Look-ups in named tables: a row name and a column name give one cell, copied from the table.

Dugibid
|  | Nin | Lugaveg | Neri | Muti |
|---|---|---|---|---|
| Pimab | 158 | 116 | 46 | 167 |
| Pud | 176 | 143 | 87 | 149 |
| Fegar | 130 | 151 | 51 | 234 |

What is the Nin of Pud in Dugibid?
176
What is the Nin of Pimab in Dugibid?
158
What is the Neri of Fegar in Dugibid?
51
What is the Nin of Fegar in Dugibid?
130
What is the Neri of Pimab in Dugibid?
46
What is the Muti of Pimab in Dugibid?
167
What is the Lugaveg of Pud in Dugibid?
143
What is the Neri of Pud in Dugibid?
87
What is the Lugaveg of Pimab in Dugibid?
116
What is the Lugaveg of Fegar in Dugibid?
151
What is the Muti of Pud in Dugibid?
149
What is the Muti of Fegar in Dugibid?
234

Fumig =
         Fas  Vog  Tisi  Ful
Dupiru   516  526   540  289
Nilitas  643  598   634  697
Vip      536  532   534  533
Lupusef  263  495   672  498
Vusuve   531  533   534  532
Lonuli   460  480   477  356
Vurov    512  949   249  500
Gimu     936  544   530  548
Nobibe   959  543   530  548

Vog of Lupusef: 495
Ful of Lupusef: 498
Ful of Nobibe: 548
Tisi of Vurov: 249
Tisi of Vip: 534
Tisi of Lonuli: 477
Vog of Nilitas: 598
Ful of Vurov: 500
Vog of Vurov: 949
Tisi of Nobibe: 530
Vog of Nobibe: 543
Ful of Vusuve: 532
Ful of Lonuli: 356
Ful of Gimu: 548
Tisi of Lupusef: 672
Tisi of Vusuve: 534

Table Raniko
	Rumo	Pevi	Kerog	Zab	Tizedad	Rokeluz	Vof	Nodo	Remevad	Kas
Buzipu	-0.230	-0.198	0.202	-0.446	0.326	0.970	-0.557	0.083	-0.217	0.250
Losa	0.309	0.443	0.204	0.442	0.190	-0.138	0.089	-0.400	0.501	-0.340
Rarude	-0.042	0.768	0.457	-0.389	-0.161	0.199	0.428	-0.195	-0.233	0.539
Gol	-0.041	0.143	0.098	-0.012	0.297	-0.218	-0.143	-0.107	0.074	-0.277
Nisaka	-0.064	0.020	-0.023	-0.255	-0.159	0.621	-0.049	0.076	-0.167	0.287

Nisaka, Rumo => -0.064
Gol, Rumo => -0.041
Gol, Remevad => 0.074
Rarude, Tizedad => -0.161
Gol, Zab => -0.012
Gol, Vof => -0.143
Buzipu, Kerog => 0.202
Rarude, Pevi => 0.768
Nisaka, Vof => -0.049
Buzipu, Pevi => -0.198

Table Lif
           Lok    Rezi  Danedo     Vuf     Pim   Vipaf  Tezares
Rageno  -64081   60415   77814   60335  -57107  -11234   -33786
Tul     -46211    6276   10982  -20382  -38316  -23681    -1241
Gan     -28960   79136    7928  -54907  -42747   72050   -17437
Sina    -77486  -50397  -43135    -114   63092   26367    -6419
Kub     -69801   20991  -51770  -31511  -10485    3146   -33940
Setez    38197   29655   10105   73959  -28633   73467   -42943
Zimod   -16692  -17439  -33301  -52591  -28658   18369    22137
Zepar   -28862   70774   32452   42530    8903   -1321    58236
Lel      55753  -44243  -11286   14276   13179   12402    -4719
Des      17813   35584   10351  -58898   76198   -2482   -21034
Dipuz    -9204  -48383  -67130   28296  -72399  -70610    -4404

What is the Vipaf of Tul in Lif?
-23681
What is the Pim of Kub in Lif?
-10485
What is the Pim of Gan in Lif?
-42747
What is the Vipaf of Dipuz in Lif?
-70610
What is the Tezares of Setez in Lif?
-42943
What is the Vuf of Des in Lif?
-58898
What is the Pim of Zimod in Lif?
-28658
What is the Lok of Lel in Lif?
55753
What is the Rezi of Zimod in Lif?
-17439
What is the Rezi of Tul in Lif?
6276
What is the Lok of Dipuz in Lif?
-9204
Which row has the largest Tezares? Zepar

Nusufi:
       Zitarav  Meviv   Zaf   Muf   Bir  Bemo
Bokun      645    173   434  -146   303   226
Suf        171      9  -503  -192   338   425
Lovab     -257    694  -116   161   346   -80
Kad       -174    166   330    63  -209   330
Rogaz      -28    525   216   457   468   342
Kan        326    142   -17   919    36   544

Suf, Bemo: 425
Bokun, Zitarav: 645
Bokun, Zaf: 434
Kan, Muf: 919
Bokun, Bemo: 226
Kad, Muf: 63
Kan, Bemo: 544
Rogaz, Bir: 468
Kan, Meviv: 142
Lovab, Zaf: -116
Bokun, Muf: -146
Suf, Meviv: 9
Bokun, Bir: 303
Lovab, Bir: 346
Rogaz, Meviv: 525
Lovab, Bemo: -80
Lovab, Zitarav: -257
Suf, Zitarav: 171
Which row has the largest Meviv? Lovab

Lolosil =
	Keda	Viru	Fur	Forav	Ziragiz	Moleze	Lazun	Sibef	Nit
Rilogor	103	138	209	109	196	132	155	180	225
Bop	147	162	163	148	113	86	178	110	110
Gete	135	154	181	140	119	42	180	127	116
Taves	188	224	166	139	130	230	186	126	158
Dakid	92	116	192	141	163	114	143	161	171
Rima	151	137	130	197	182	97	68	165	109

What is the Fur of Gete in Lolosil? 181
What is the Fur of Bop in Lolosil? 163
What is the Moleze of Taves in Lolosil? 230
What is the Viru of Rilogor in Lolosil? 138
What is the Moleze of Dakid in Lolosil? 114
What is the Nit of Gete in Lolosil? 116
What is the Keda of Rima in Lolosil? 151
What is the Viru of Gete in Lolosil? 154
What is the Nit of Rilogor in Lolosil? 225
What is the Forav of Rilogor in Lolosil? 109
What is the Moleze of Rilogor in Lolosil? 132
What is the Moleze of Rima in Lolosil? 97
What is the Sibef of Dakid in Lolosil? 161
What is the Keda of Dakid in Lolosil? 92
What is the Keda of Gete in Lolosil? 135
What is the Sibef of Rima in Lolosil? 165
What is the Lazun of Gete in Lolosil? 180
Row with the largest Forav: Rima

Nel
|  | Nev | Pulo | Fefez | Faz | Rokir | Sipabo | Runufov | Ser | Zel | Pono |
|---|---|---|---|---|---|---|---|---|---|---|
| Redas | 204 | 209 | 204 | 49 | 217 | 196 | 60 | 82 | 66 | 212 |
| Zovov | 214 | 229 | 199 | 46 | 219 | 198 | 56 | 65 | 52 | 221 |
| Val | 197 | 165 | 196 | 108 | 192 | 190 | 68 | 130 | 75 | 210 |
| Mekas | 68 | 147 | 53 | 111 | 74 | 57 | 200 | 115 | 205 | 73 |
| Vik | 225 | 159 | 217 | 137 | 215 | 241 | 46 | 143 | 63 | 228 |
| Lur | 69 | 160 | 76 | 102 | 82 | 54 | 211 | 116 | 191 | 73 |
| Nunu | 71 | 142 | 62 | 123 | 75 | 52 | 206 | 147 | 205 | 82 |
| Fugites | 83 | 131 | 65 | 141 | 84 | 54 | 204 | 132 | 212 | 65 |
| Teg | 62 | 134 | 58 | 127 | 60 | 39 | 207 | 132 | 197 | 60 |
| Nok | 231 | 238 | 208 | 34 | 219 | 211 | 50 | 63 | 33 | 225 |

Val, Pulo => 165
Zovov, Nev => 214
Fugites, Runufov => 204
Nok, Ser => 63
Nunu, Pulo => 142
Fugites, Nev => 83
Val, Zel => 75
Mekas, Faz => 111
Mekas, Nev => 68
Mekas, Runufov => 200
Nok, Zel => 33
Redas, Nev => 204
Nok, Pono => 225
Val, Pono => 210
Vik, Faz => 137
Zovov, Faz => 46
Redas, Fefez => 204
Redas, Runufov => 60

Table Gulizu
,Nur,Gefut,Govu,Tedivon,Lus,Vog,Lalima
Sal,-0.084,-0.182,0.066,-0.256,0.152,0.669,-0.011
Tedazos,-0.376,-0.248,-0.412,0.258,0.470,0.459,-0.380
Riz,-0.331,0.424,0.082,0.260,-0.086,0.312,0.299
Feb,0.495,0.573,0.625,-0.080,-0.265,-0.439,0.759
Zegi,-0.266,0.053,-0.020,0.027,0.112,0.703,-0.178
Pasovo,0.742,-0.403,0.643,-0.633,0.338,0.480,-0.067

What is the Tedivon of Tedazos in Gulizu?
0.258
What is the Lalima of Pasovo in Gulizu?
-0.067
What is the Vog of Sal in Gulizu?
0.669
What is the Tedivon of Riz in Gulizu?
0.260
What is the Tedivon of Sal in Gulizu?
-0.256
What is the Govu of Zegi in Gulizu?
-0.020
What is the Lalima of Feb in Gulizu?
0.759
What is the Nur of Sal in Gulizu?
-0.084

Tenokos =
columns: Zev, Tam, Vira, Kol
Gogi: [54.242, 47.463, 61.444, 48.581]
Dokek: [46.783, 59.031, 26.015, 0.262]
Vapa: [49.062, 94.646, 41.908, 93.890]
Bovude: [44.599, 67.545, 37.446, 37.708]
Zotefi: [25.104, 42.852, 20.519, 27.021]
Tetese: [38.220, 58.715, 30.194, 3.422]
Div: [25.060, 43.758, 21.134, 27.750]
Tevoz: [26.176, 42.503, 19.924, 26.359]
Rem: [26.969, 42.446, 21.503, 25.979]
Barus: [26.363, 43.657, 20.315, 26.733]

Dokek, Vira: 26.015
Vapa, Tam: 94.646
Bovude, Tam: 67.545
Zotefi, Vira: 20.519
Barus, Tam: 43.657
Vapa, Kol: 93.890

Dulufu =
       Rov  Mot  Ver  Mivoz  Puvu
Zazi   121  102  151    153    98
Samov   95   24  214    206   158
Labil  135  134  106    129   119
Rof    118  116  113    108    10
Vebe    95   14  214    152    74

Rof, Rov: 118
Vebe, Mivoz: 152
Rof, Puvu: 10
Rof, Mivoz: 108
Vebe, Ver: 214
Zazi, Mivoz: 153
Samov, Mot: 24
Labil, Ver: 106
Labil, Mot: 134
Vebe, Puvu: 74
Samov, Mivoz: 206
Labil, Mivoz: 129
Zazi, Rov: 121
Vebe, Rov: 95
Vebe, Mot: 14
Zazi, Puvu: 98
Samov, Puvu: 158
Samov, Rov: 95
Rof, Mot: 116
Which row has the largest Mot? Labil

Gubafi =
cols = Nugokom, Gali, Noveru, Gide, Pebu, Zimid, Gaguzi, Tivog
Lupesab: [41, 55, 43, 40, 47, 54, 49, 46]
Zigi: [50, 43, 35, 31, 54, 51, 45, 53]
Linelu: [40, 63, 32, 37, 47, 59, 51, 42]
Ropa: [68, 33, 64, 40, 63, 49, 51, 50]
Fogaru: [70, 50, 82, 25, 81, 35, 66, 78]
Leze: [50, 57, 56, 55, 49, 54, 54, 50]
Vizefu: [56, 33, 32, 41, 57, 50, 34, 47]
Sav: [72, 53, 85, 9, 63, 48, 77, 57]
Rus: [46, 46, 36, 41, 51, 54, 42, 53]
Lom: [50, 51, 45, 62, 51, 54, 55, 52]
Tez: [50, 57, 45, 40, 49, 55, 52, 47]
Gopizi: [49, 52, 49, 49, 50, 52, 51, 50]

Noveru of Linelu is 32
Gaguzi of Rus is 42
Gali of Leze is 57
Pebu of Sav is 63
Gide of Linelu is 37
Zimid of Ropa is 49
Nugokom of Lupesab is 41
Zimid of Fogaru is 35
Tivog of Ropa is 50
Gide of Ropa is 40
Pebu of Zigi is 54

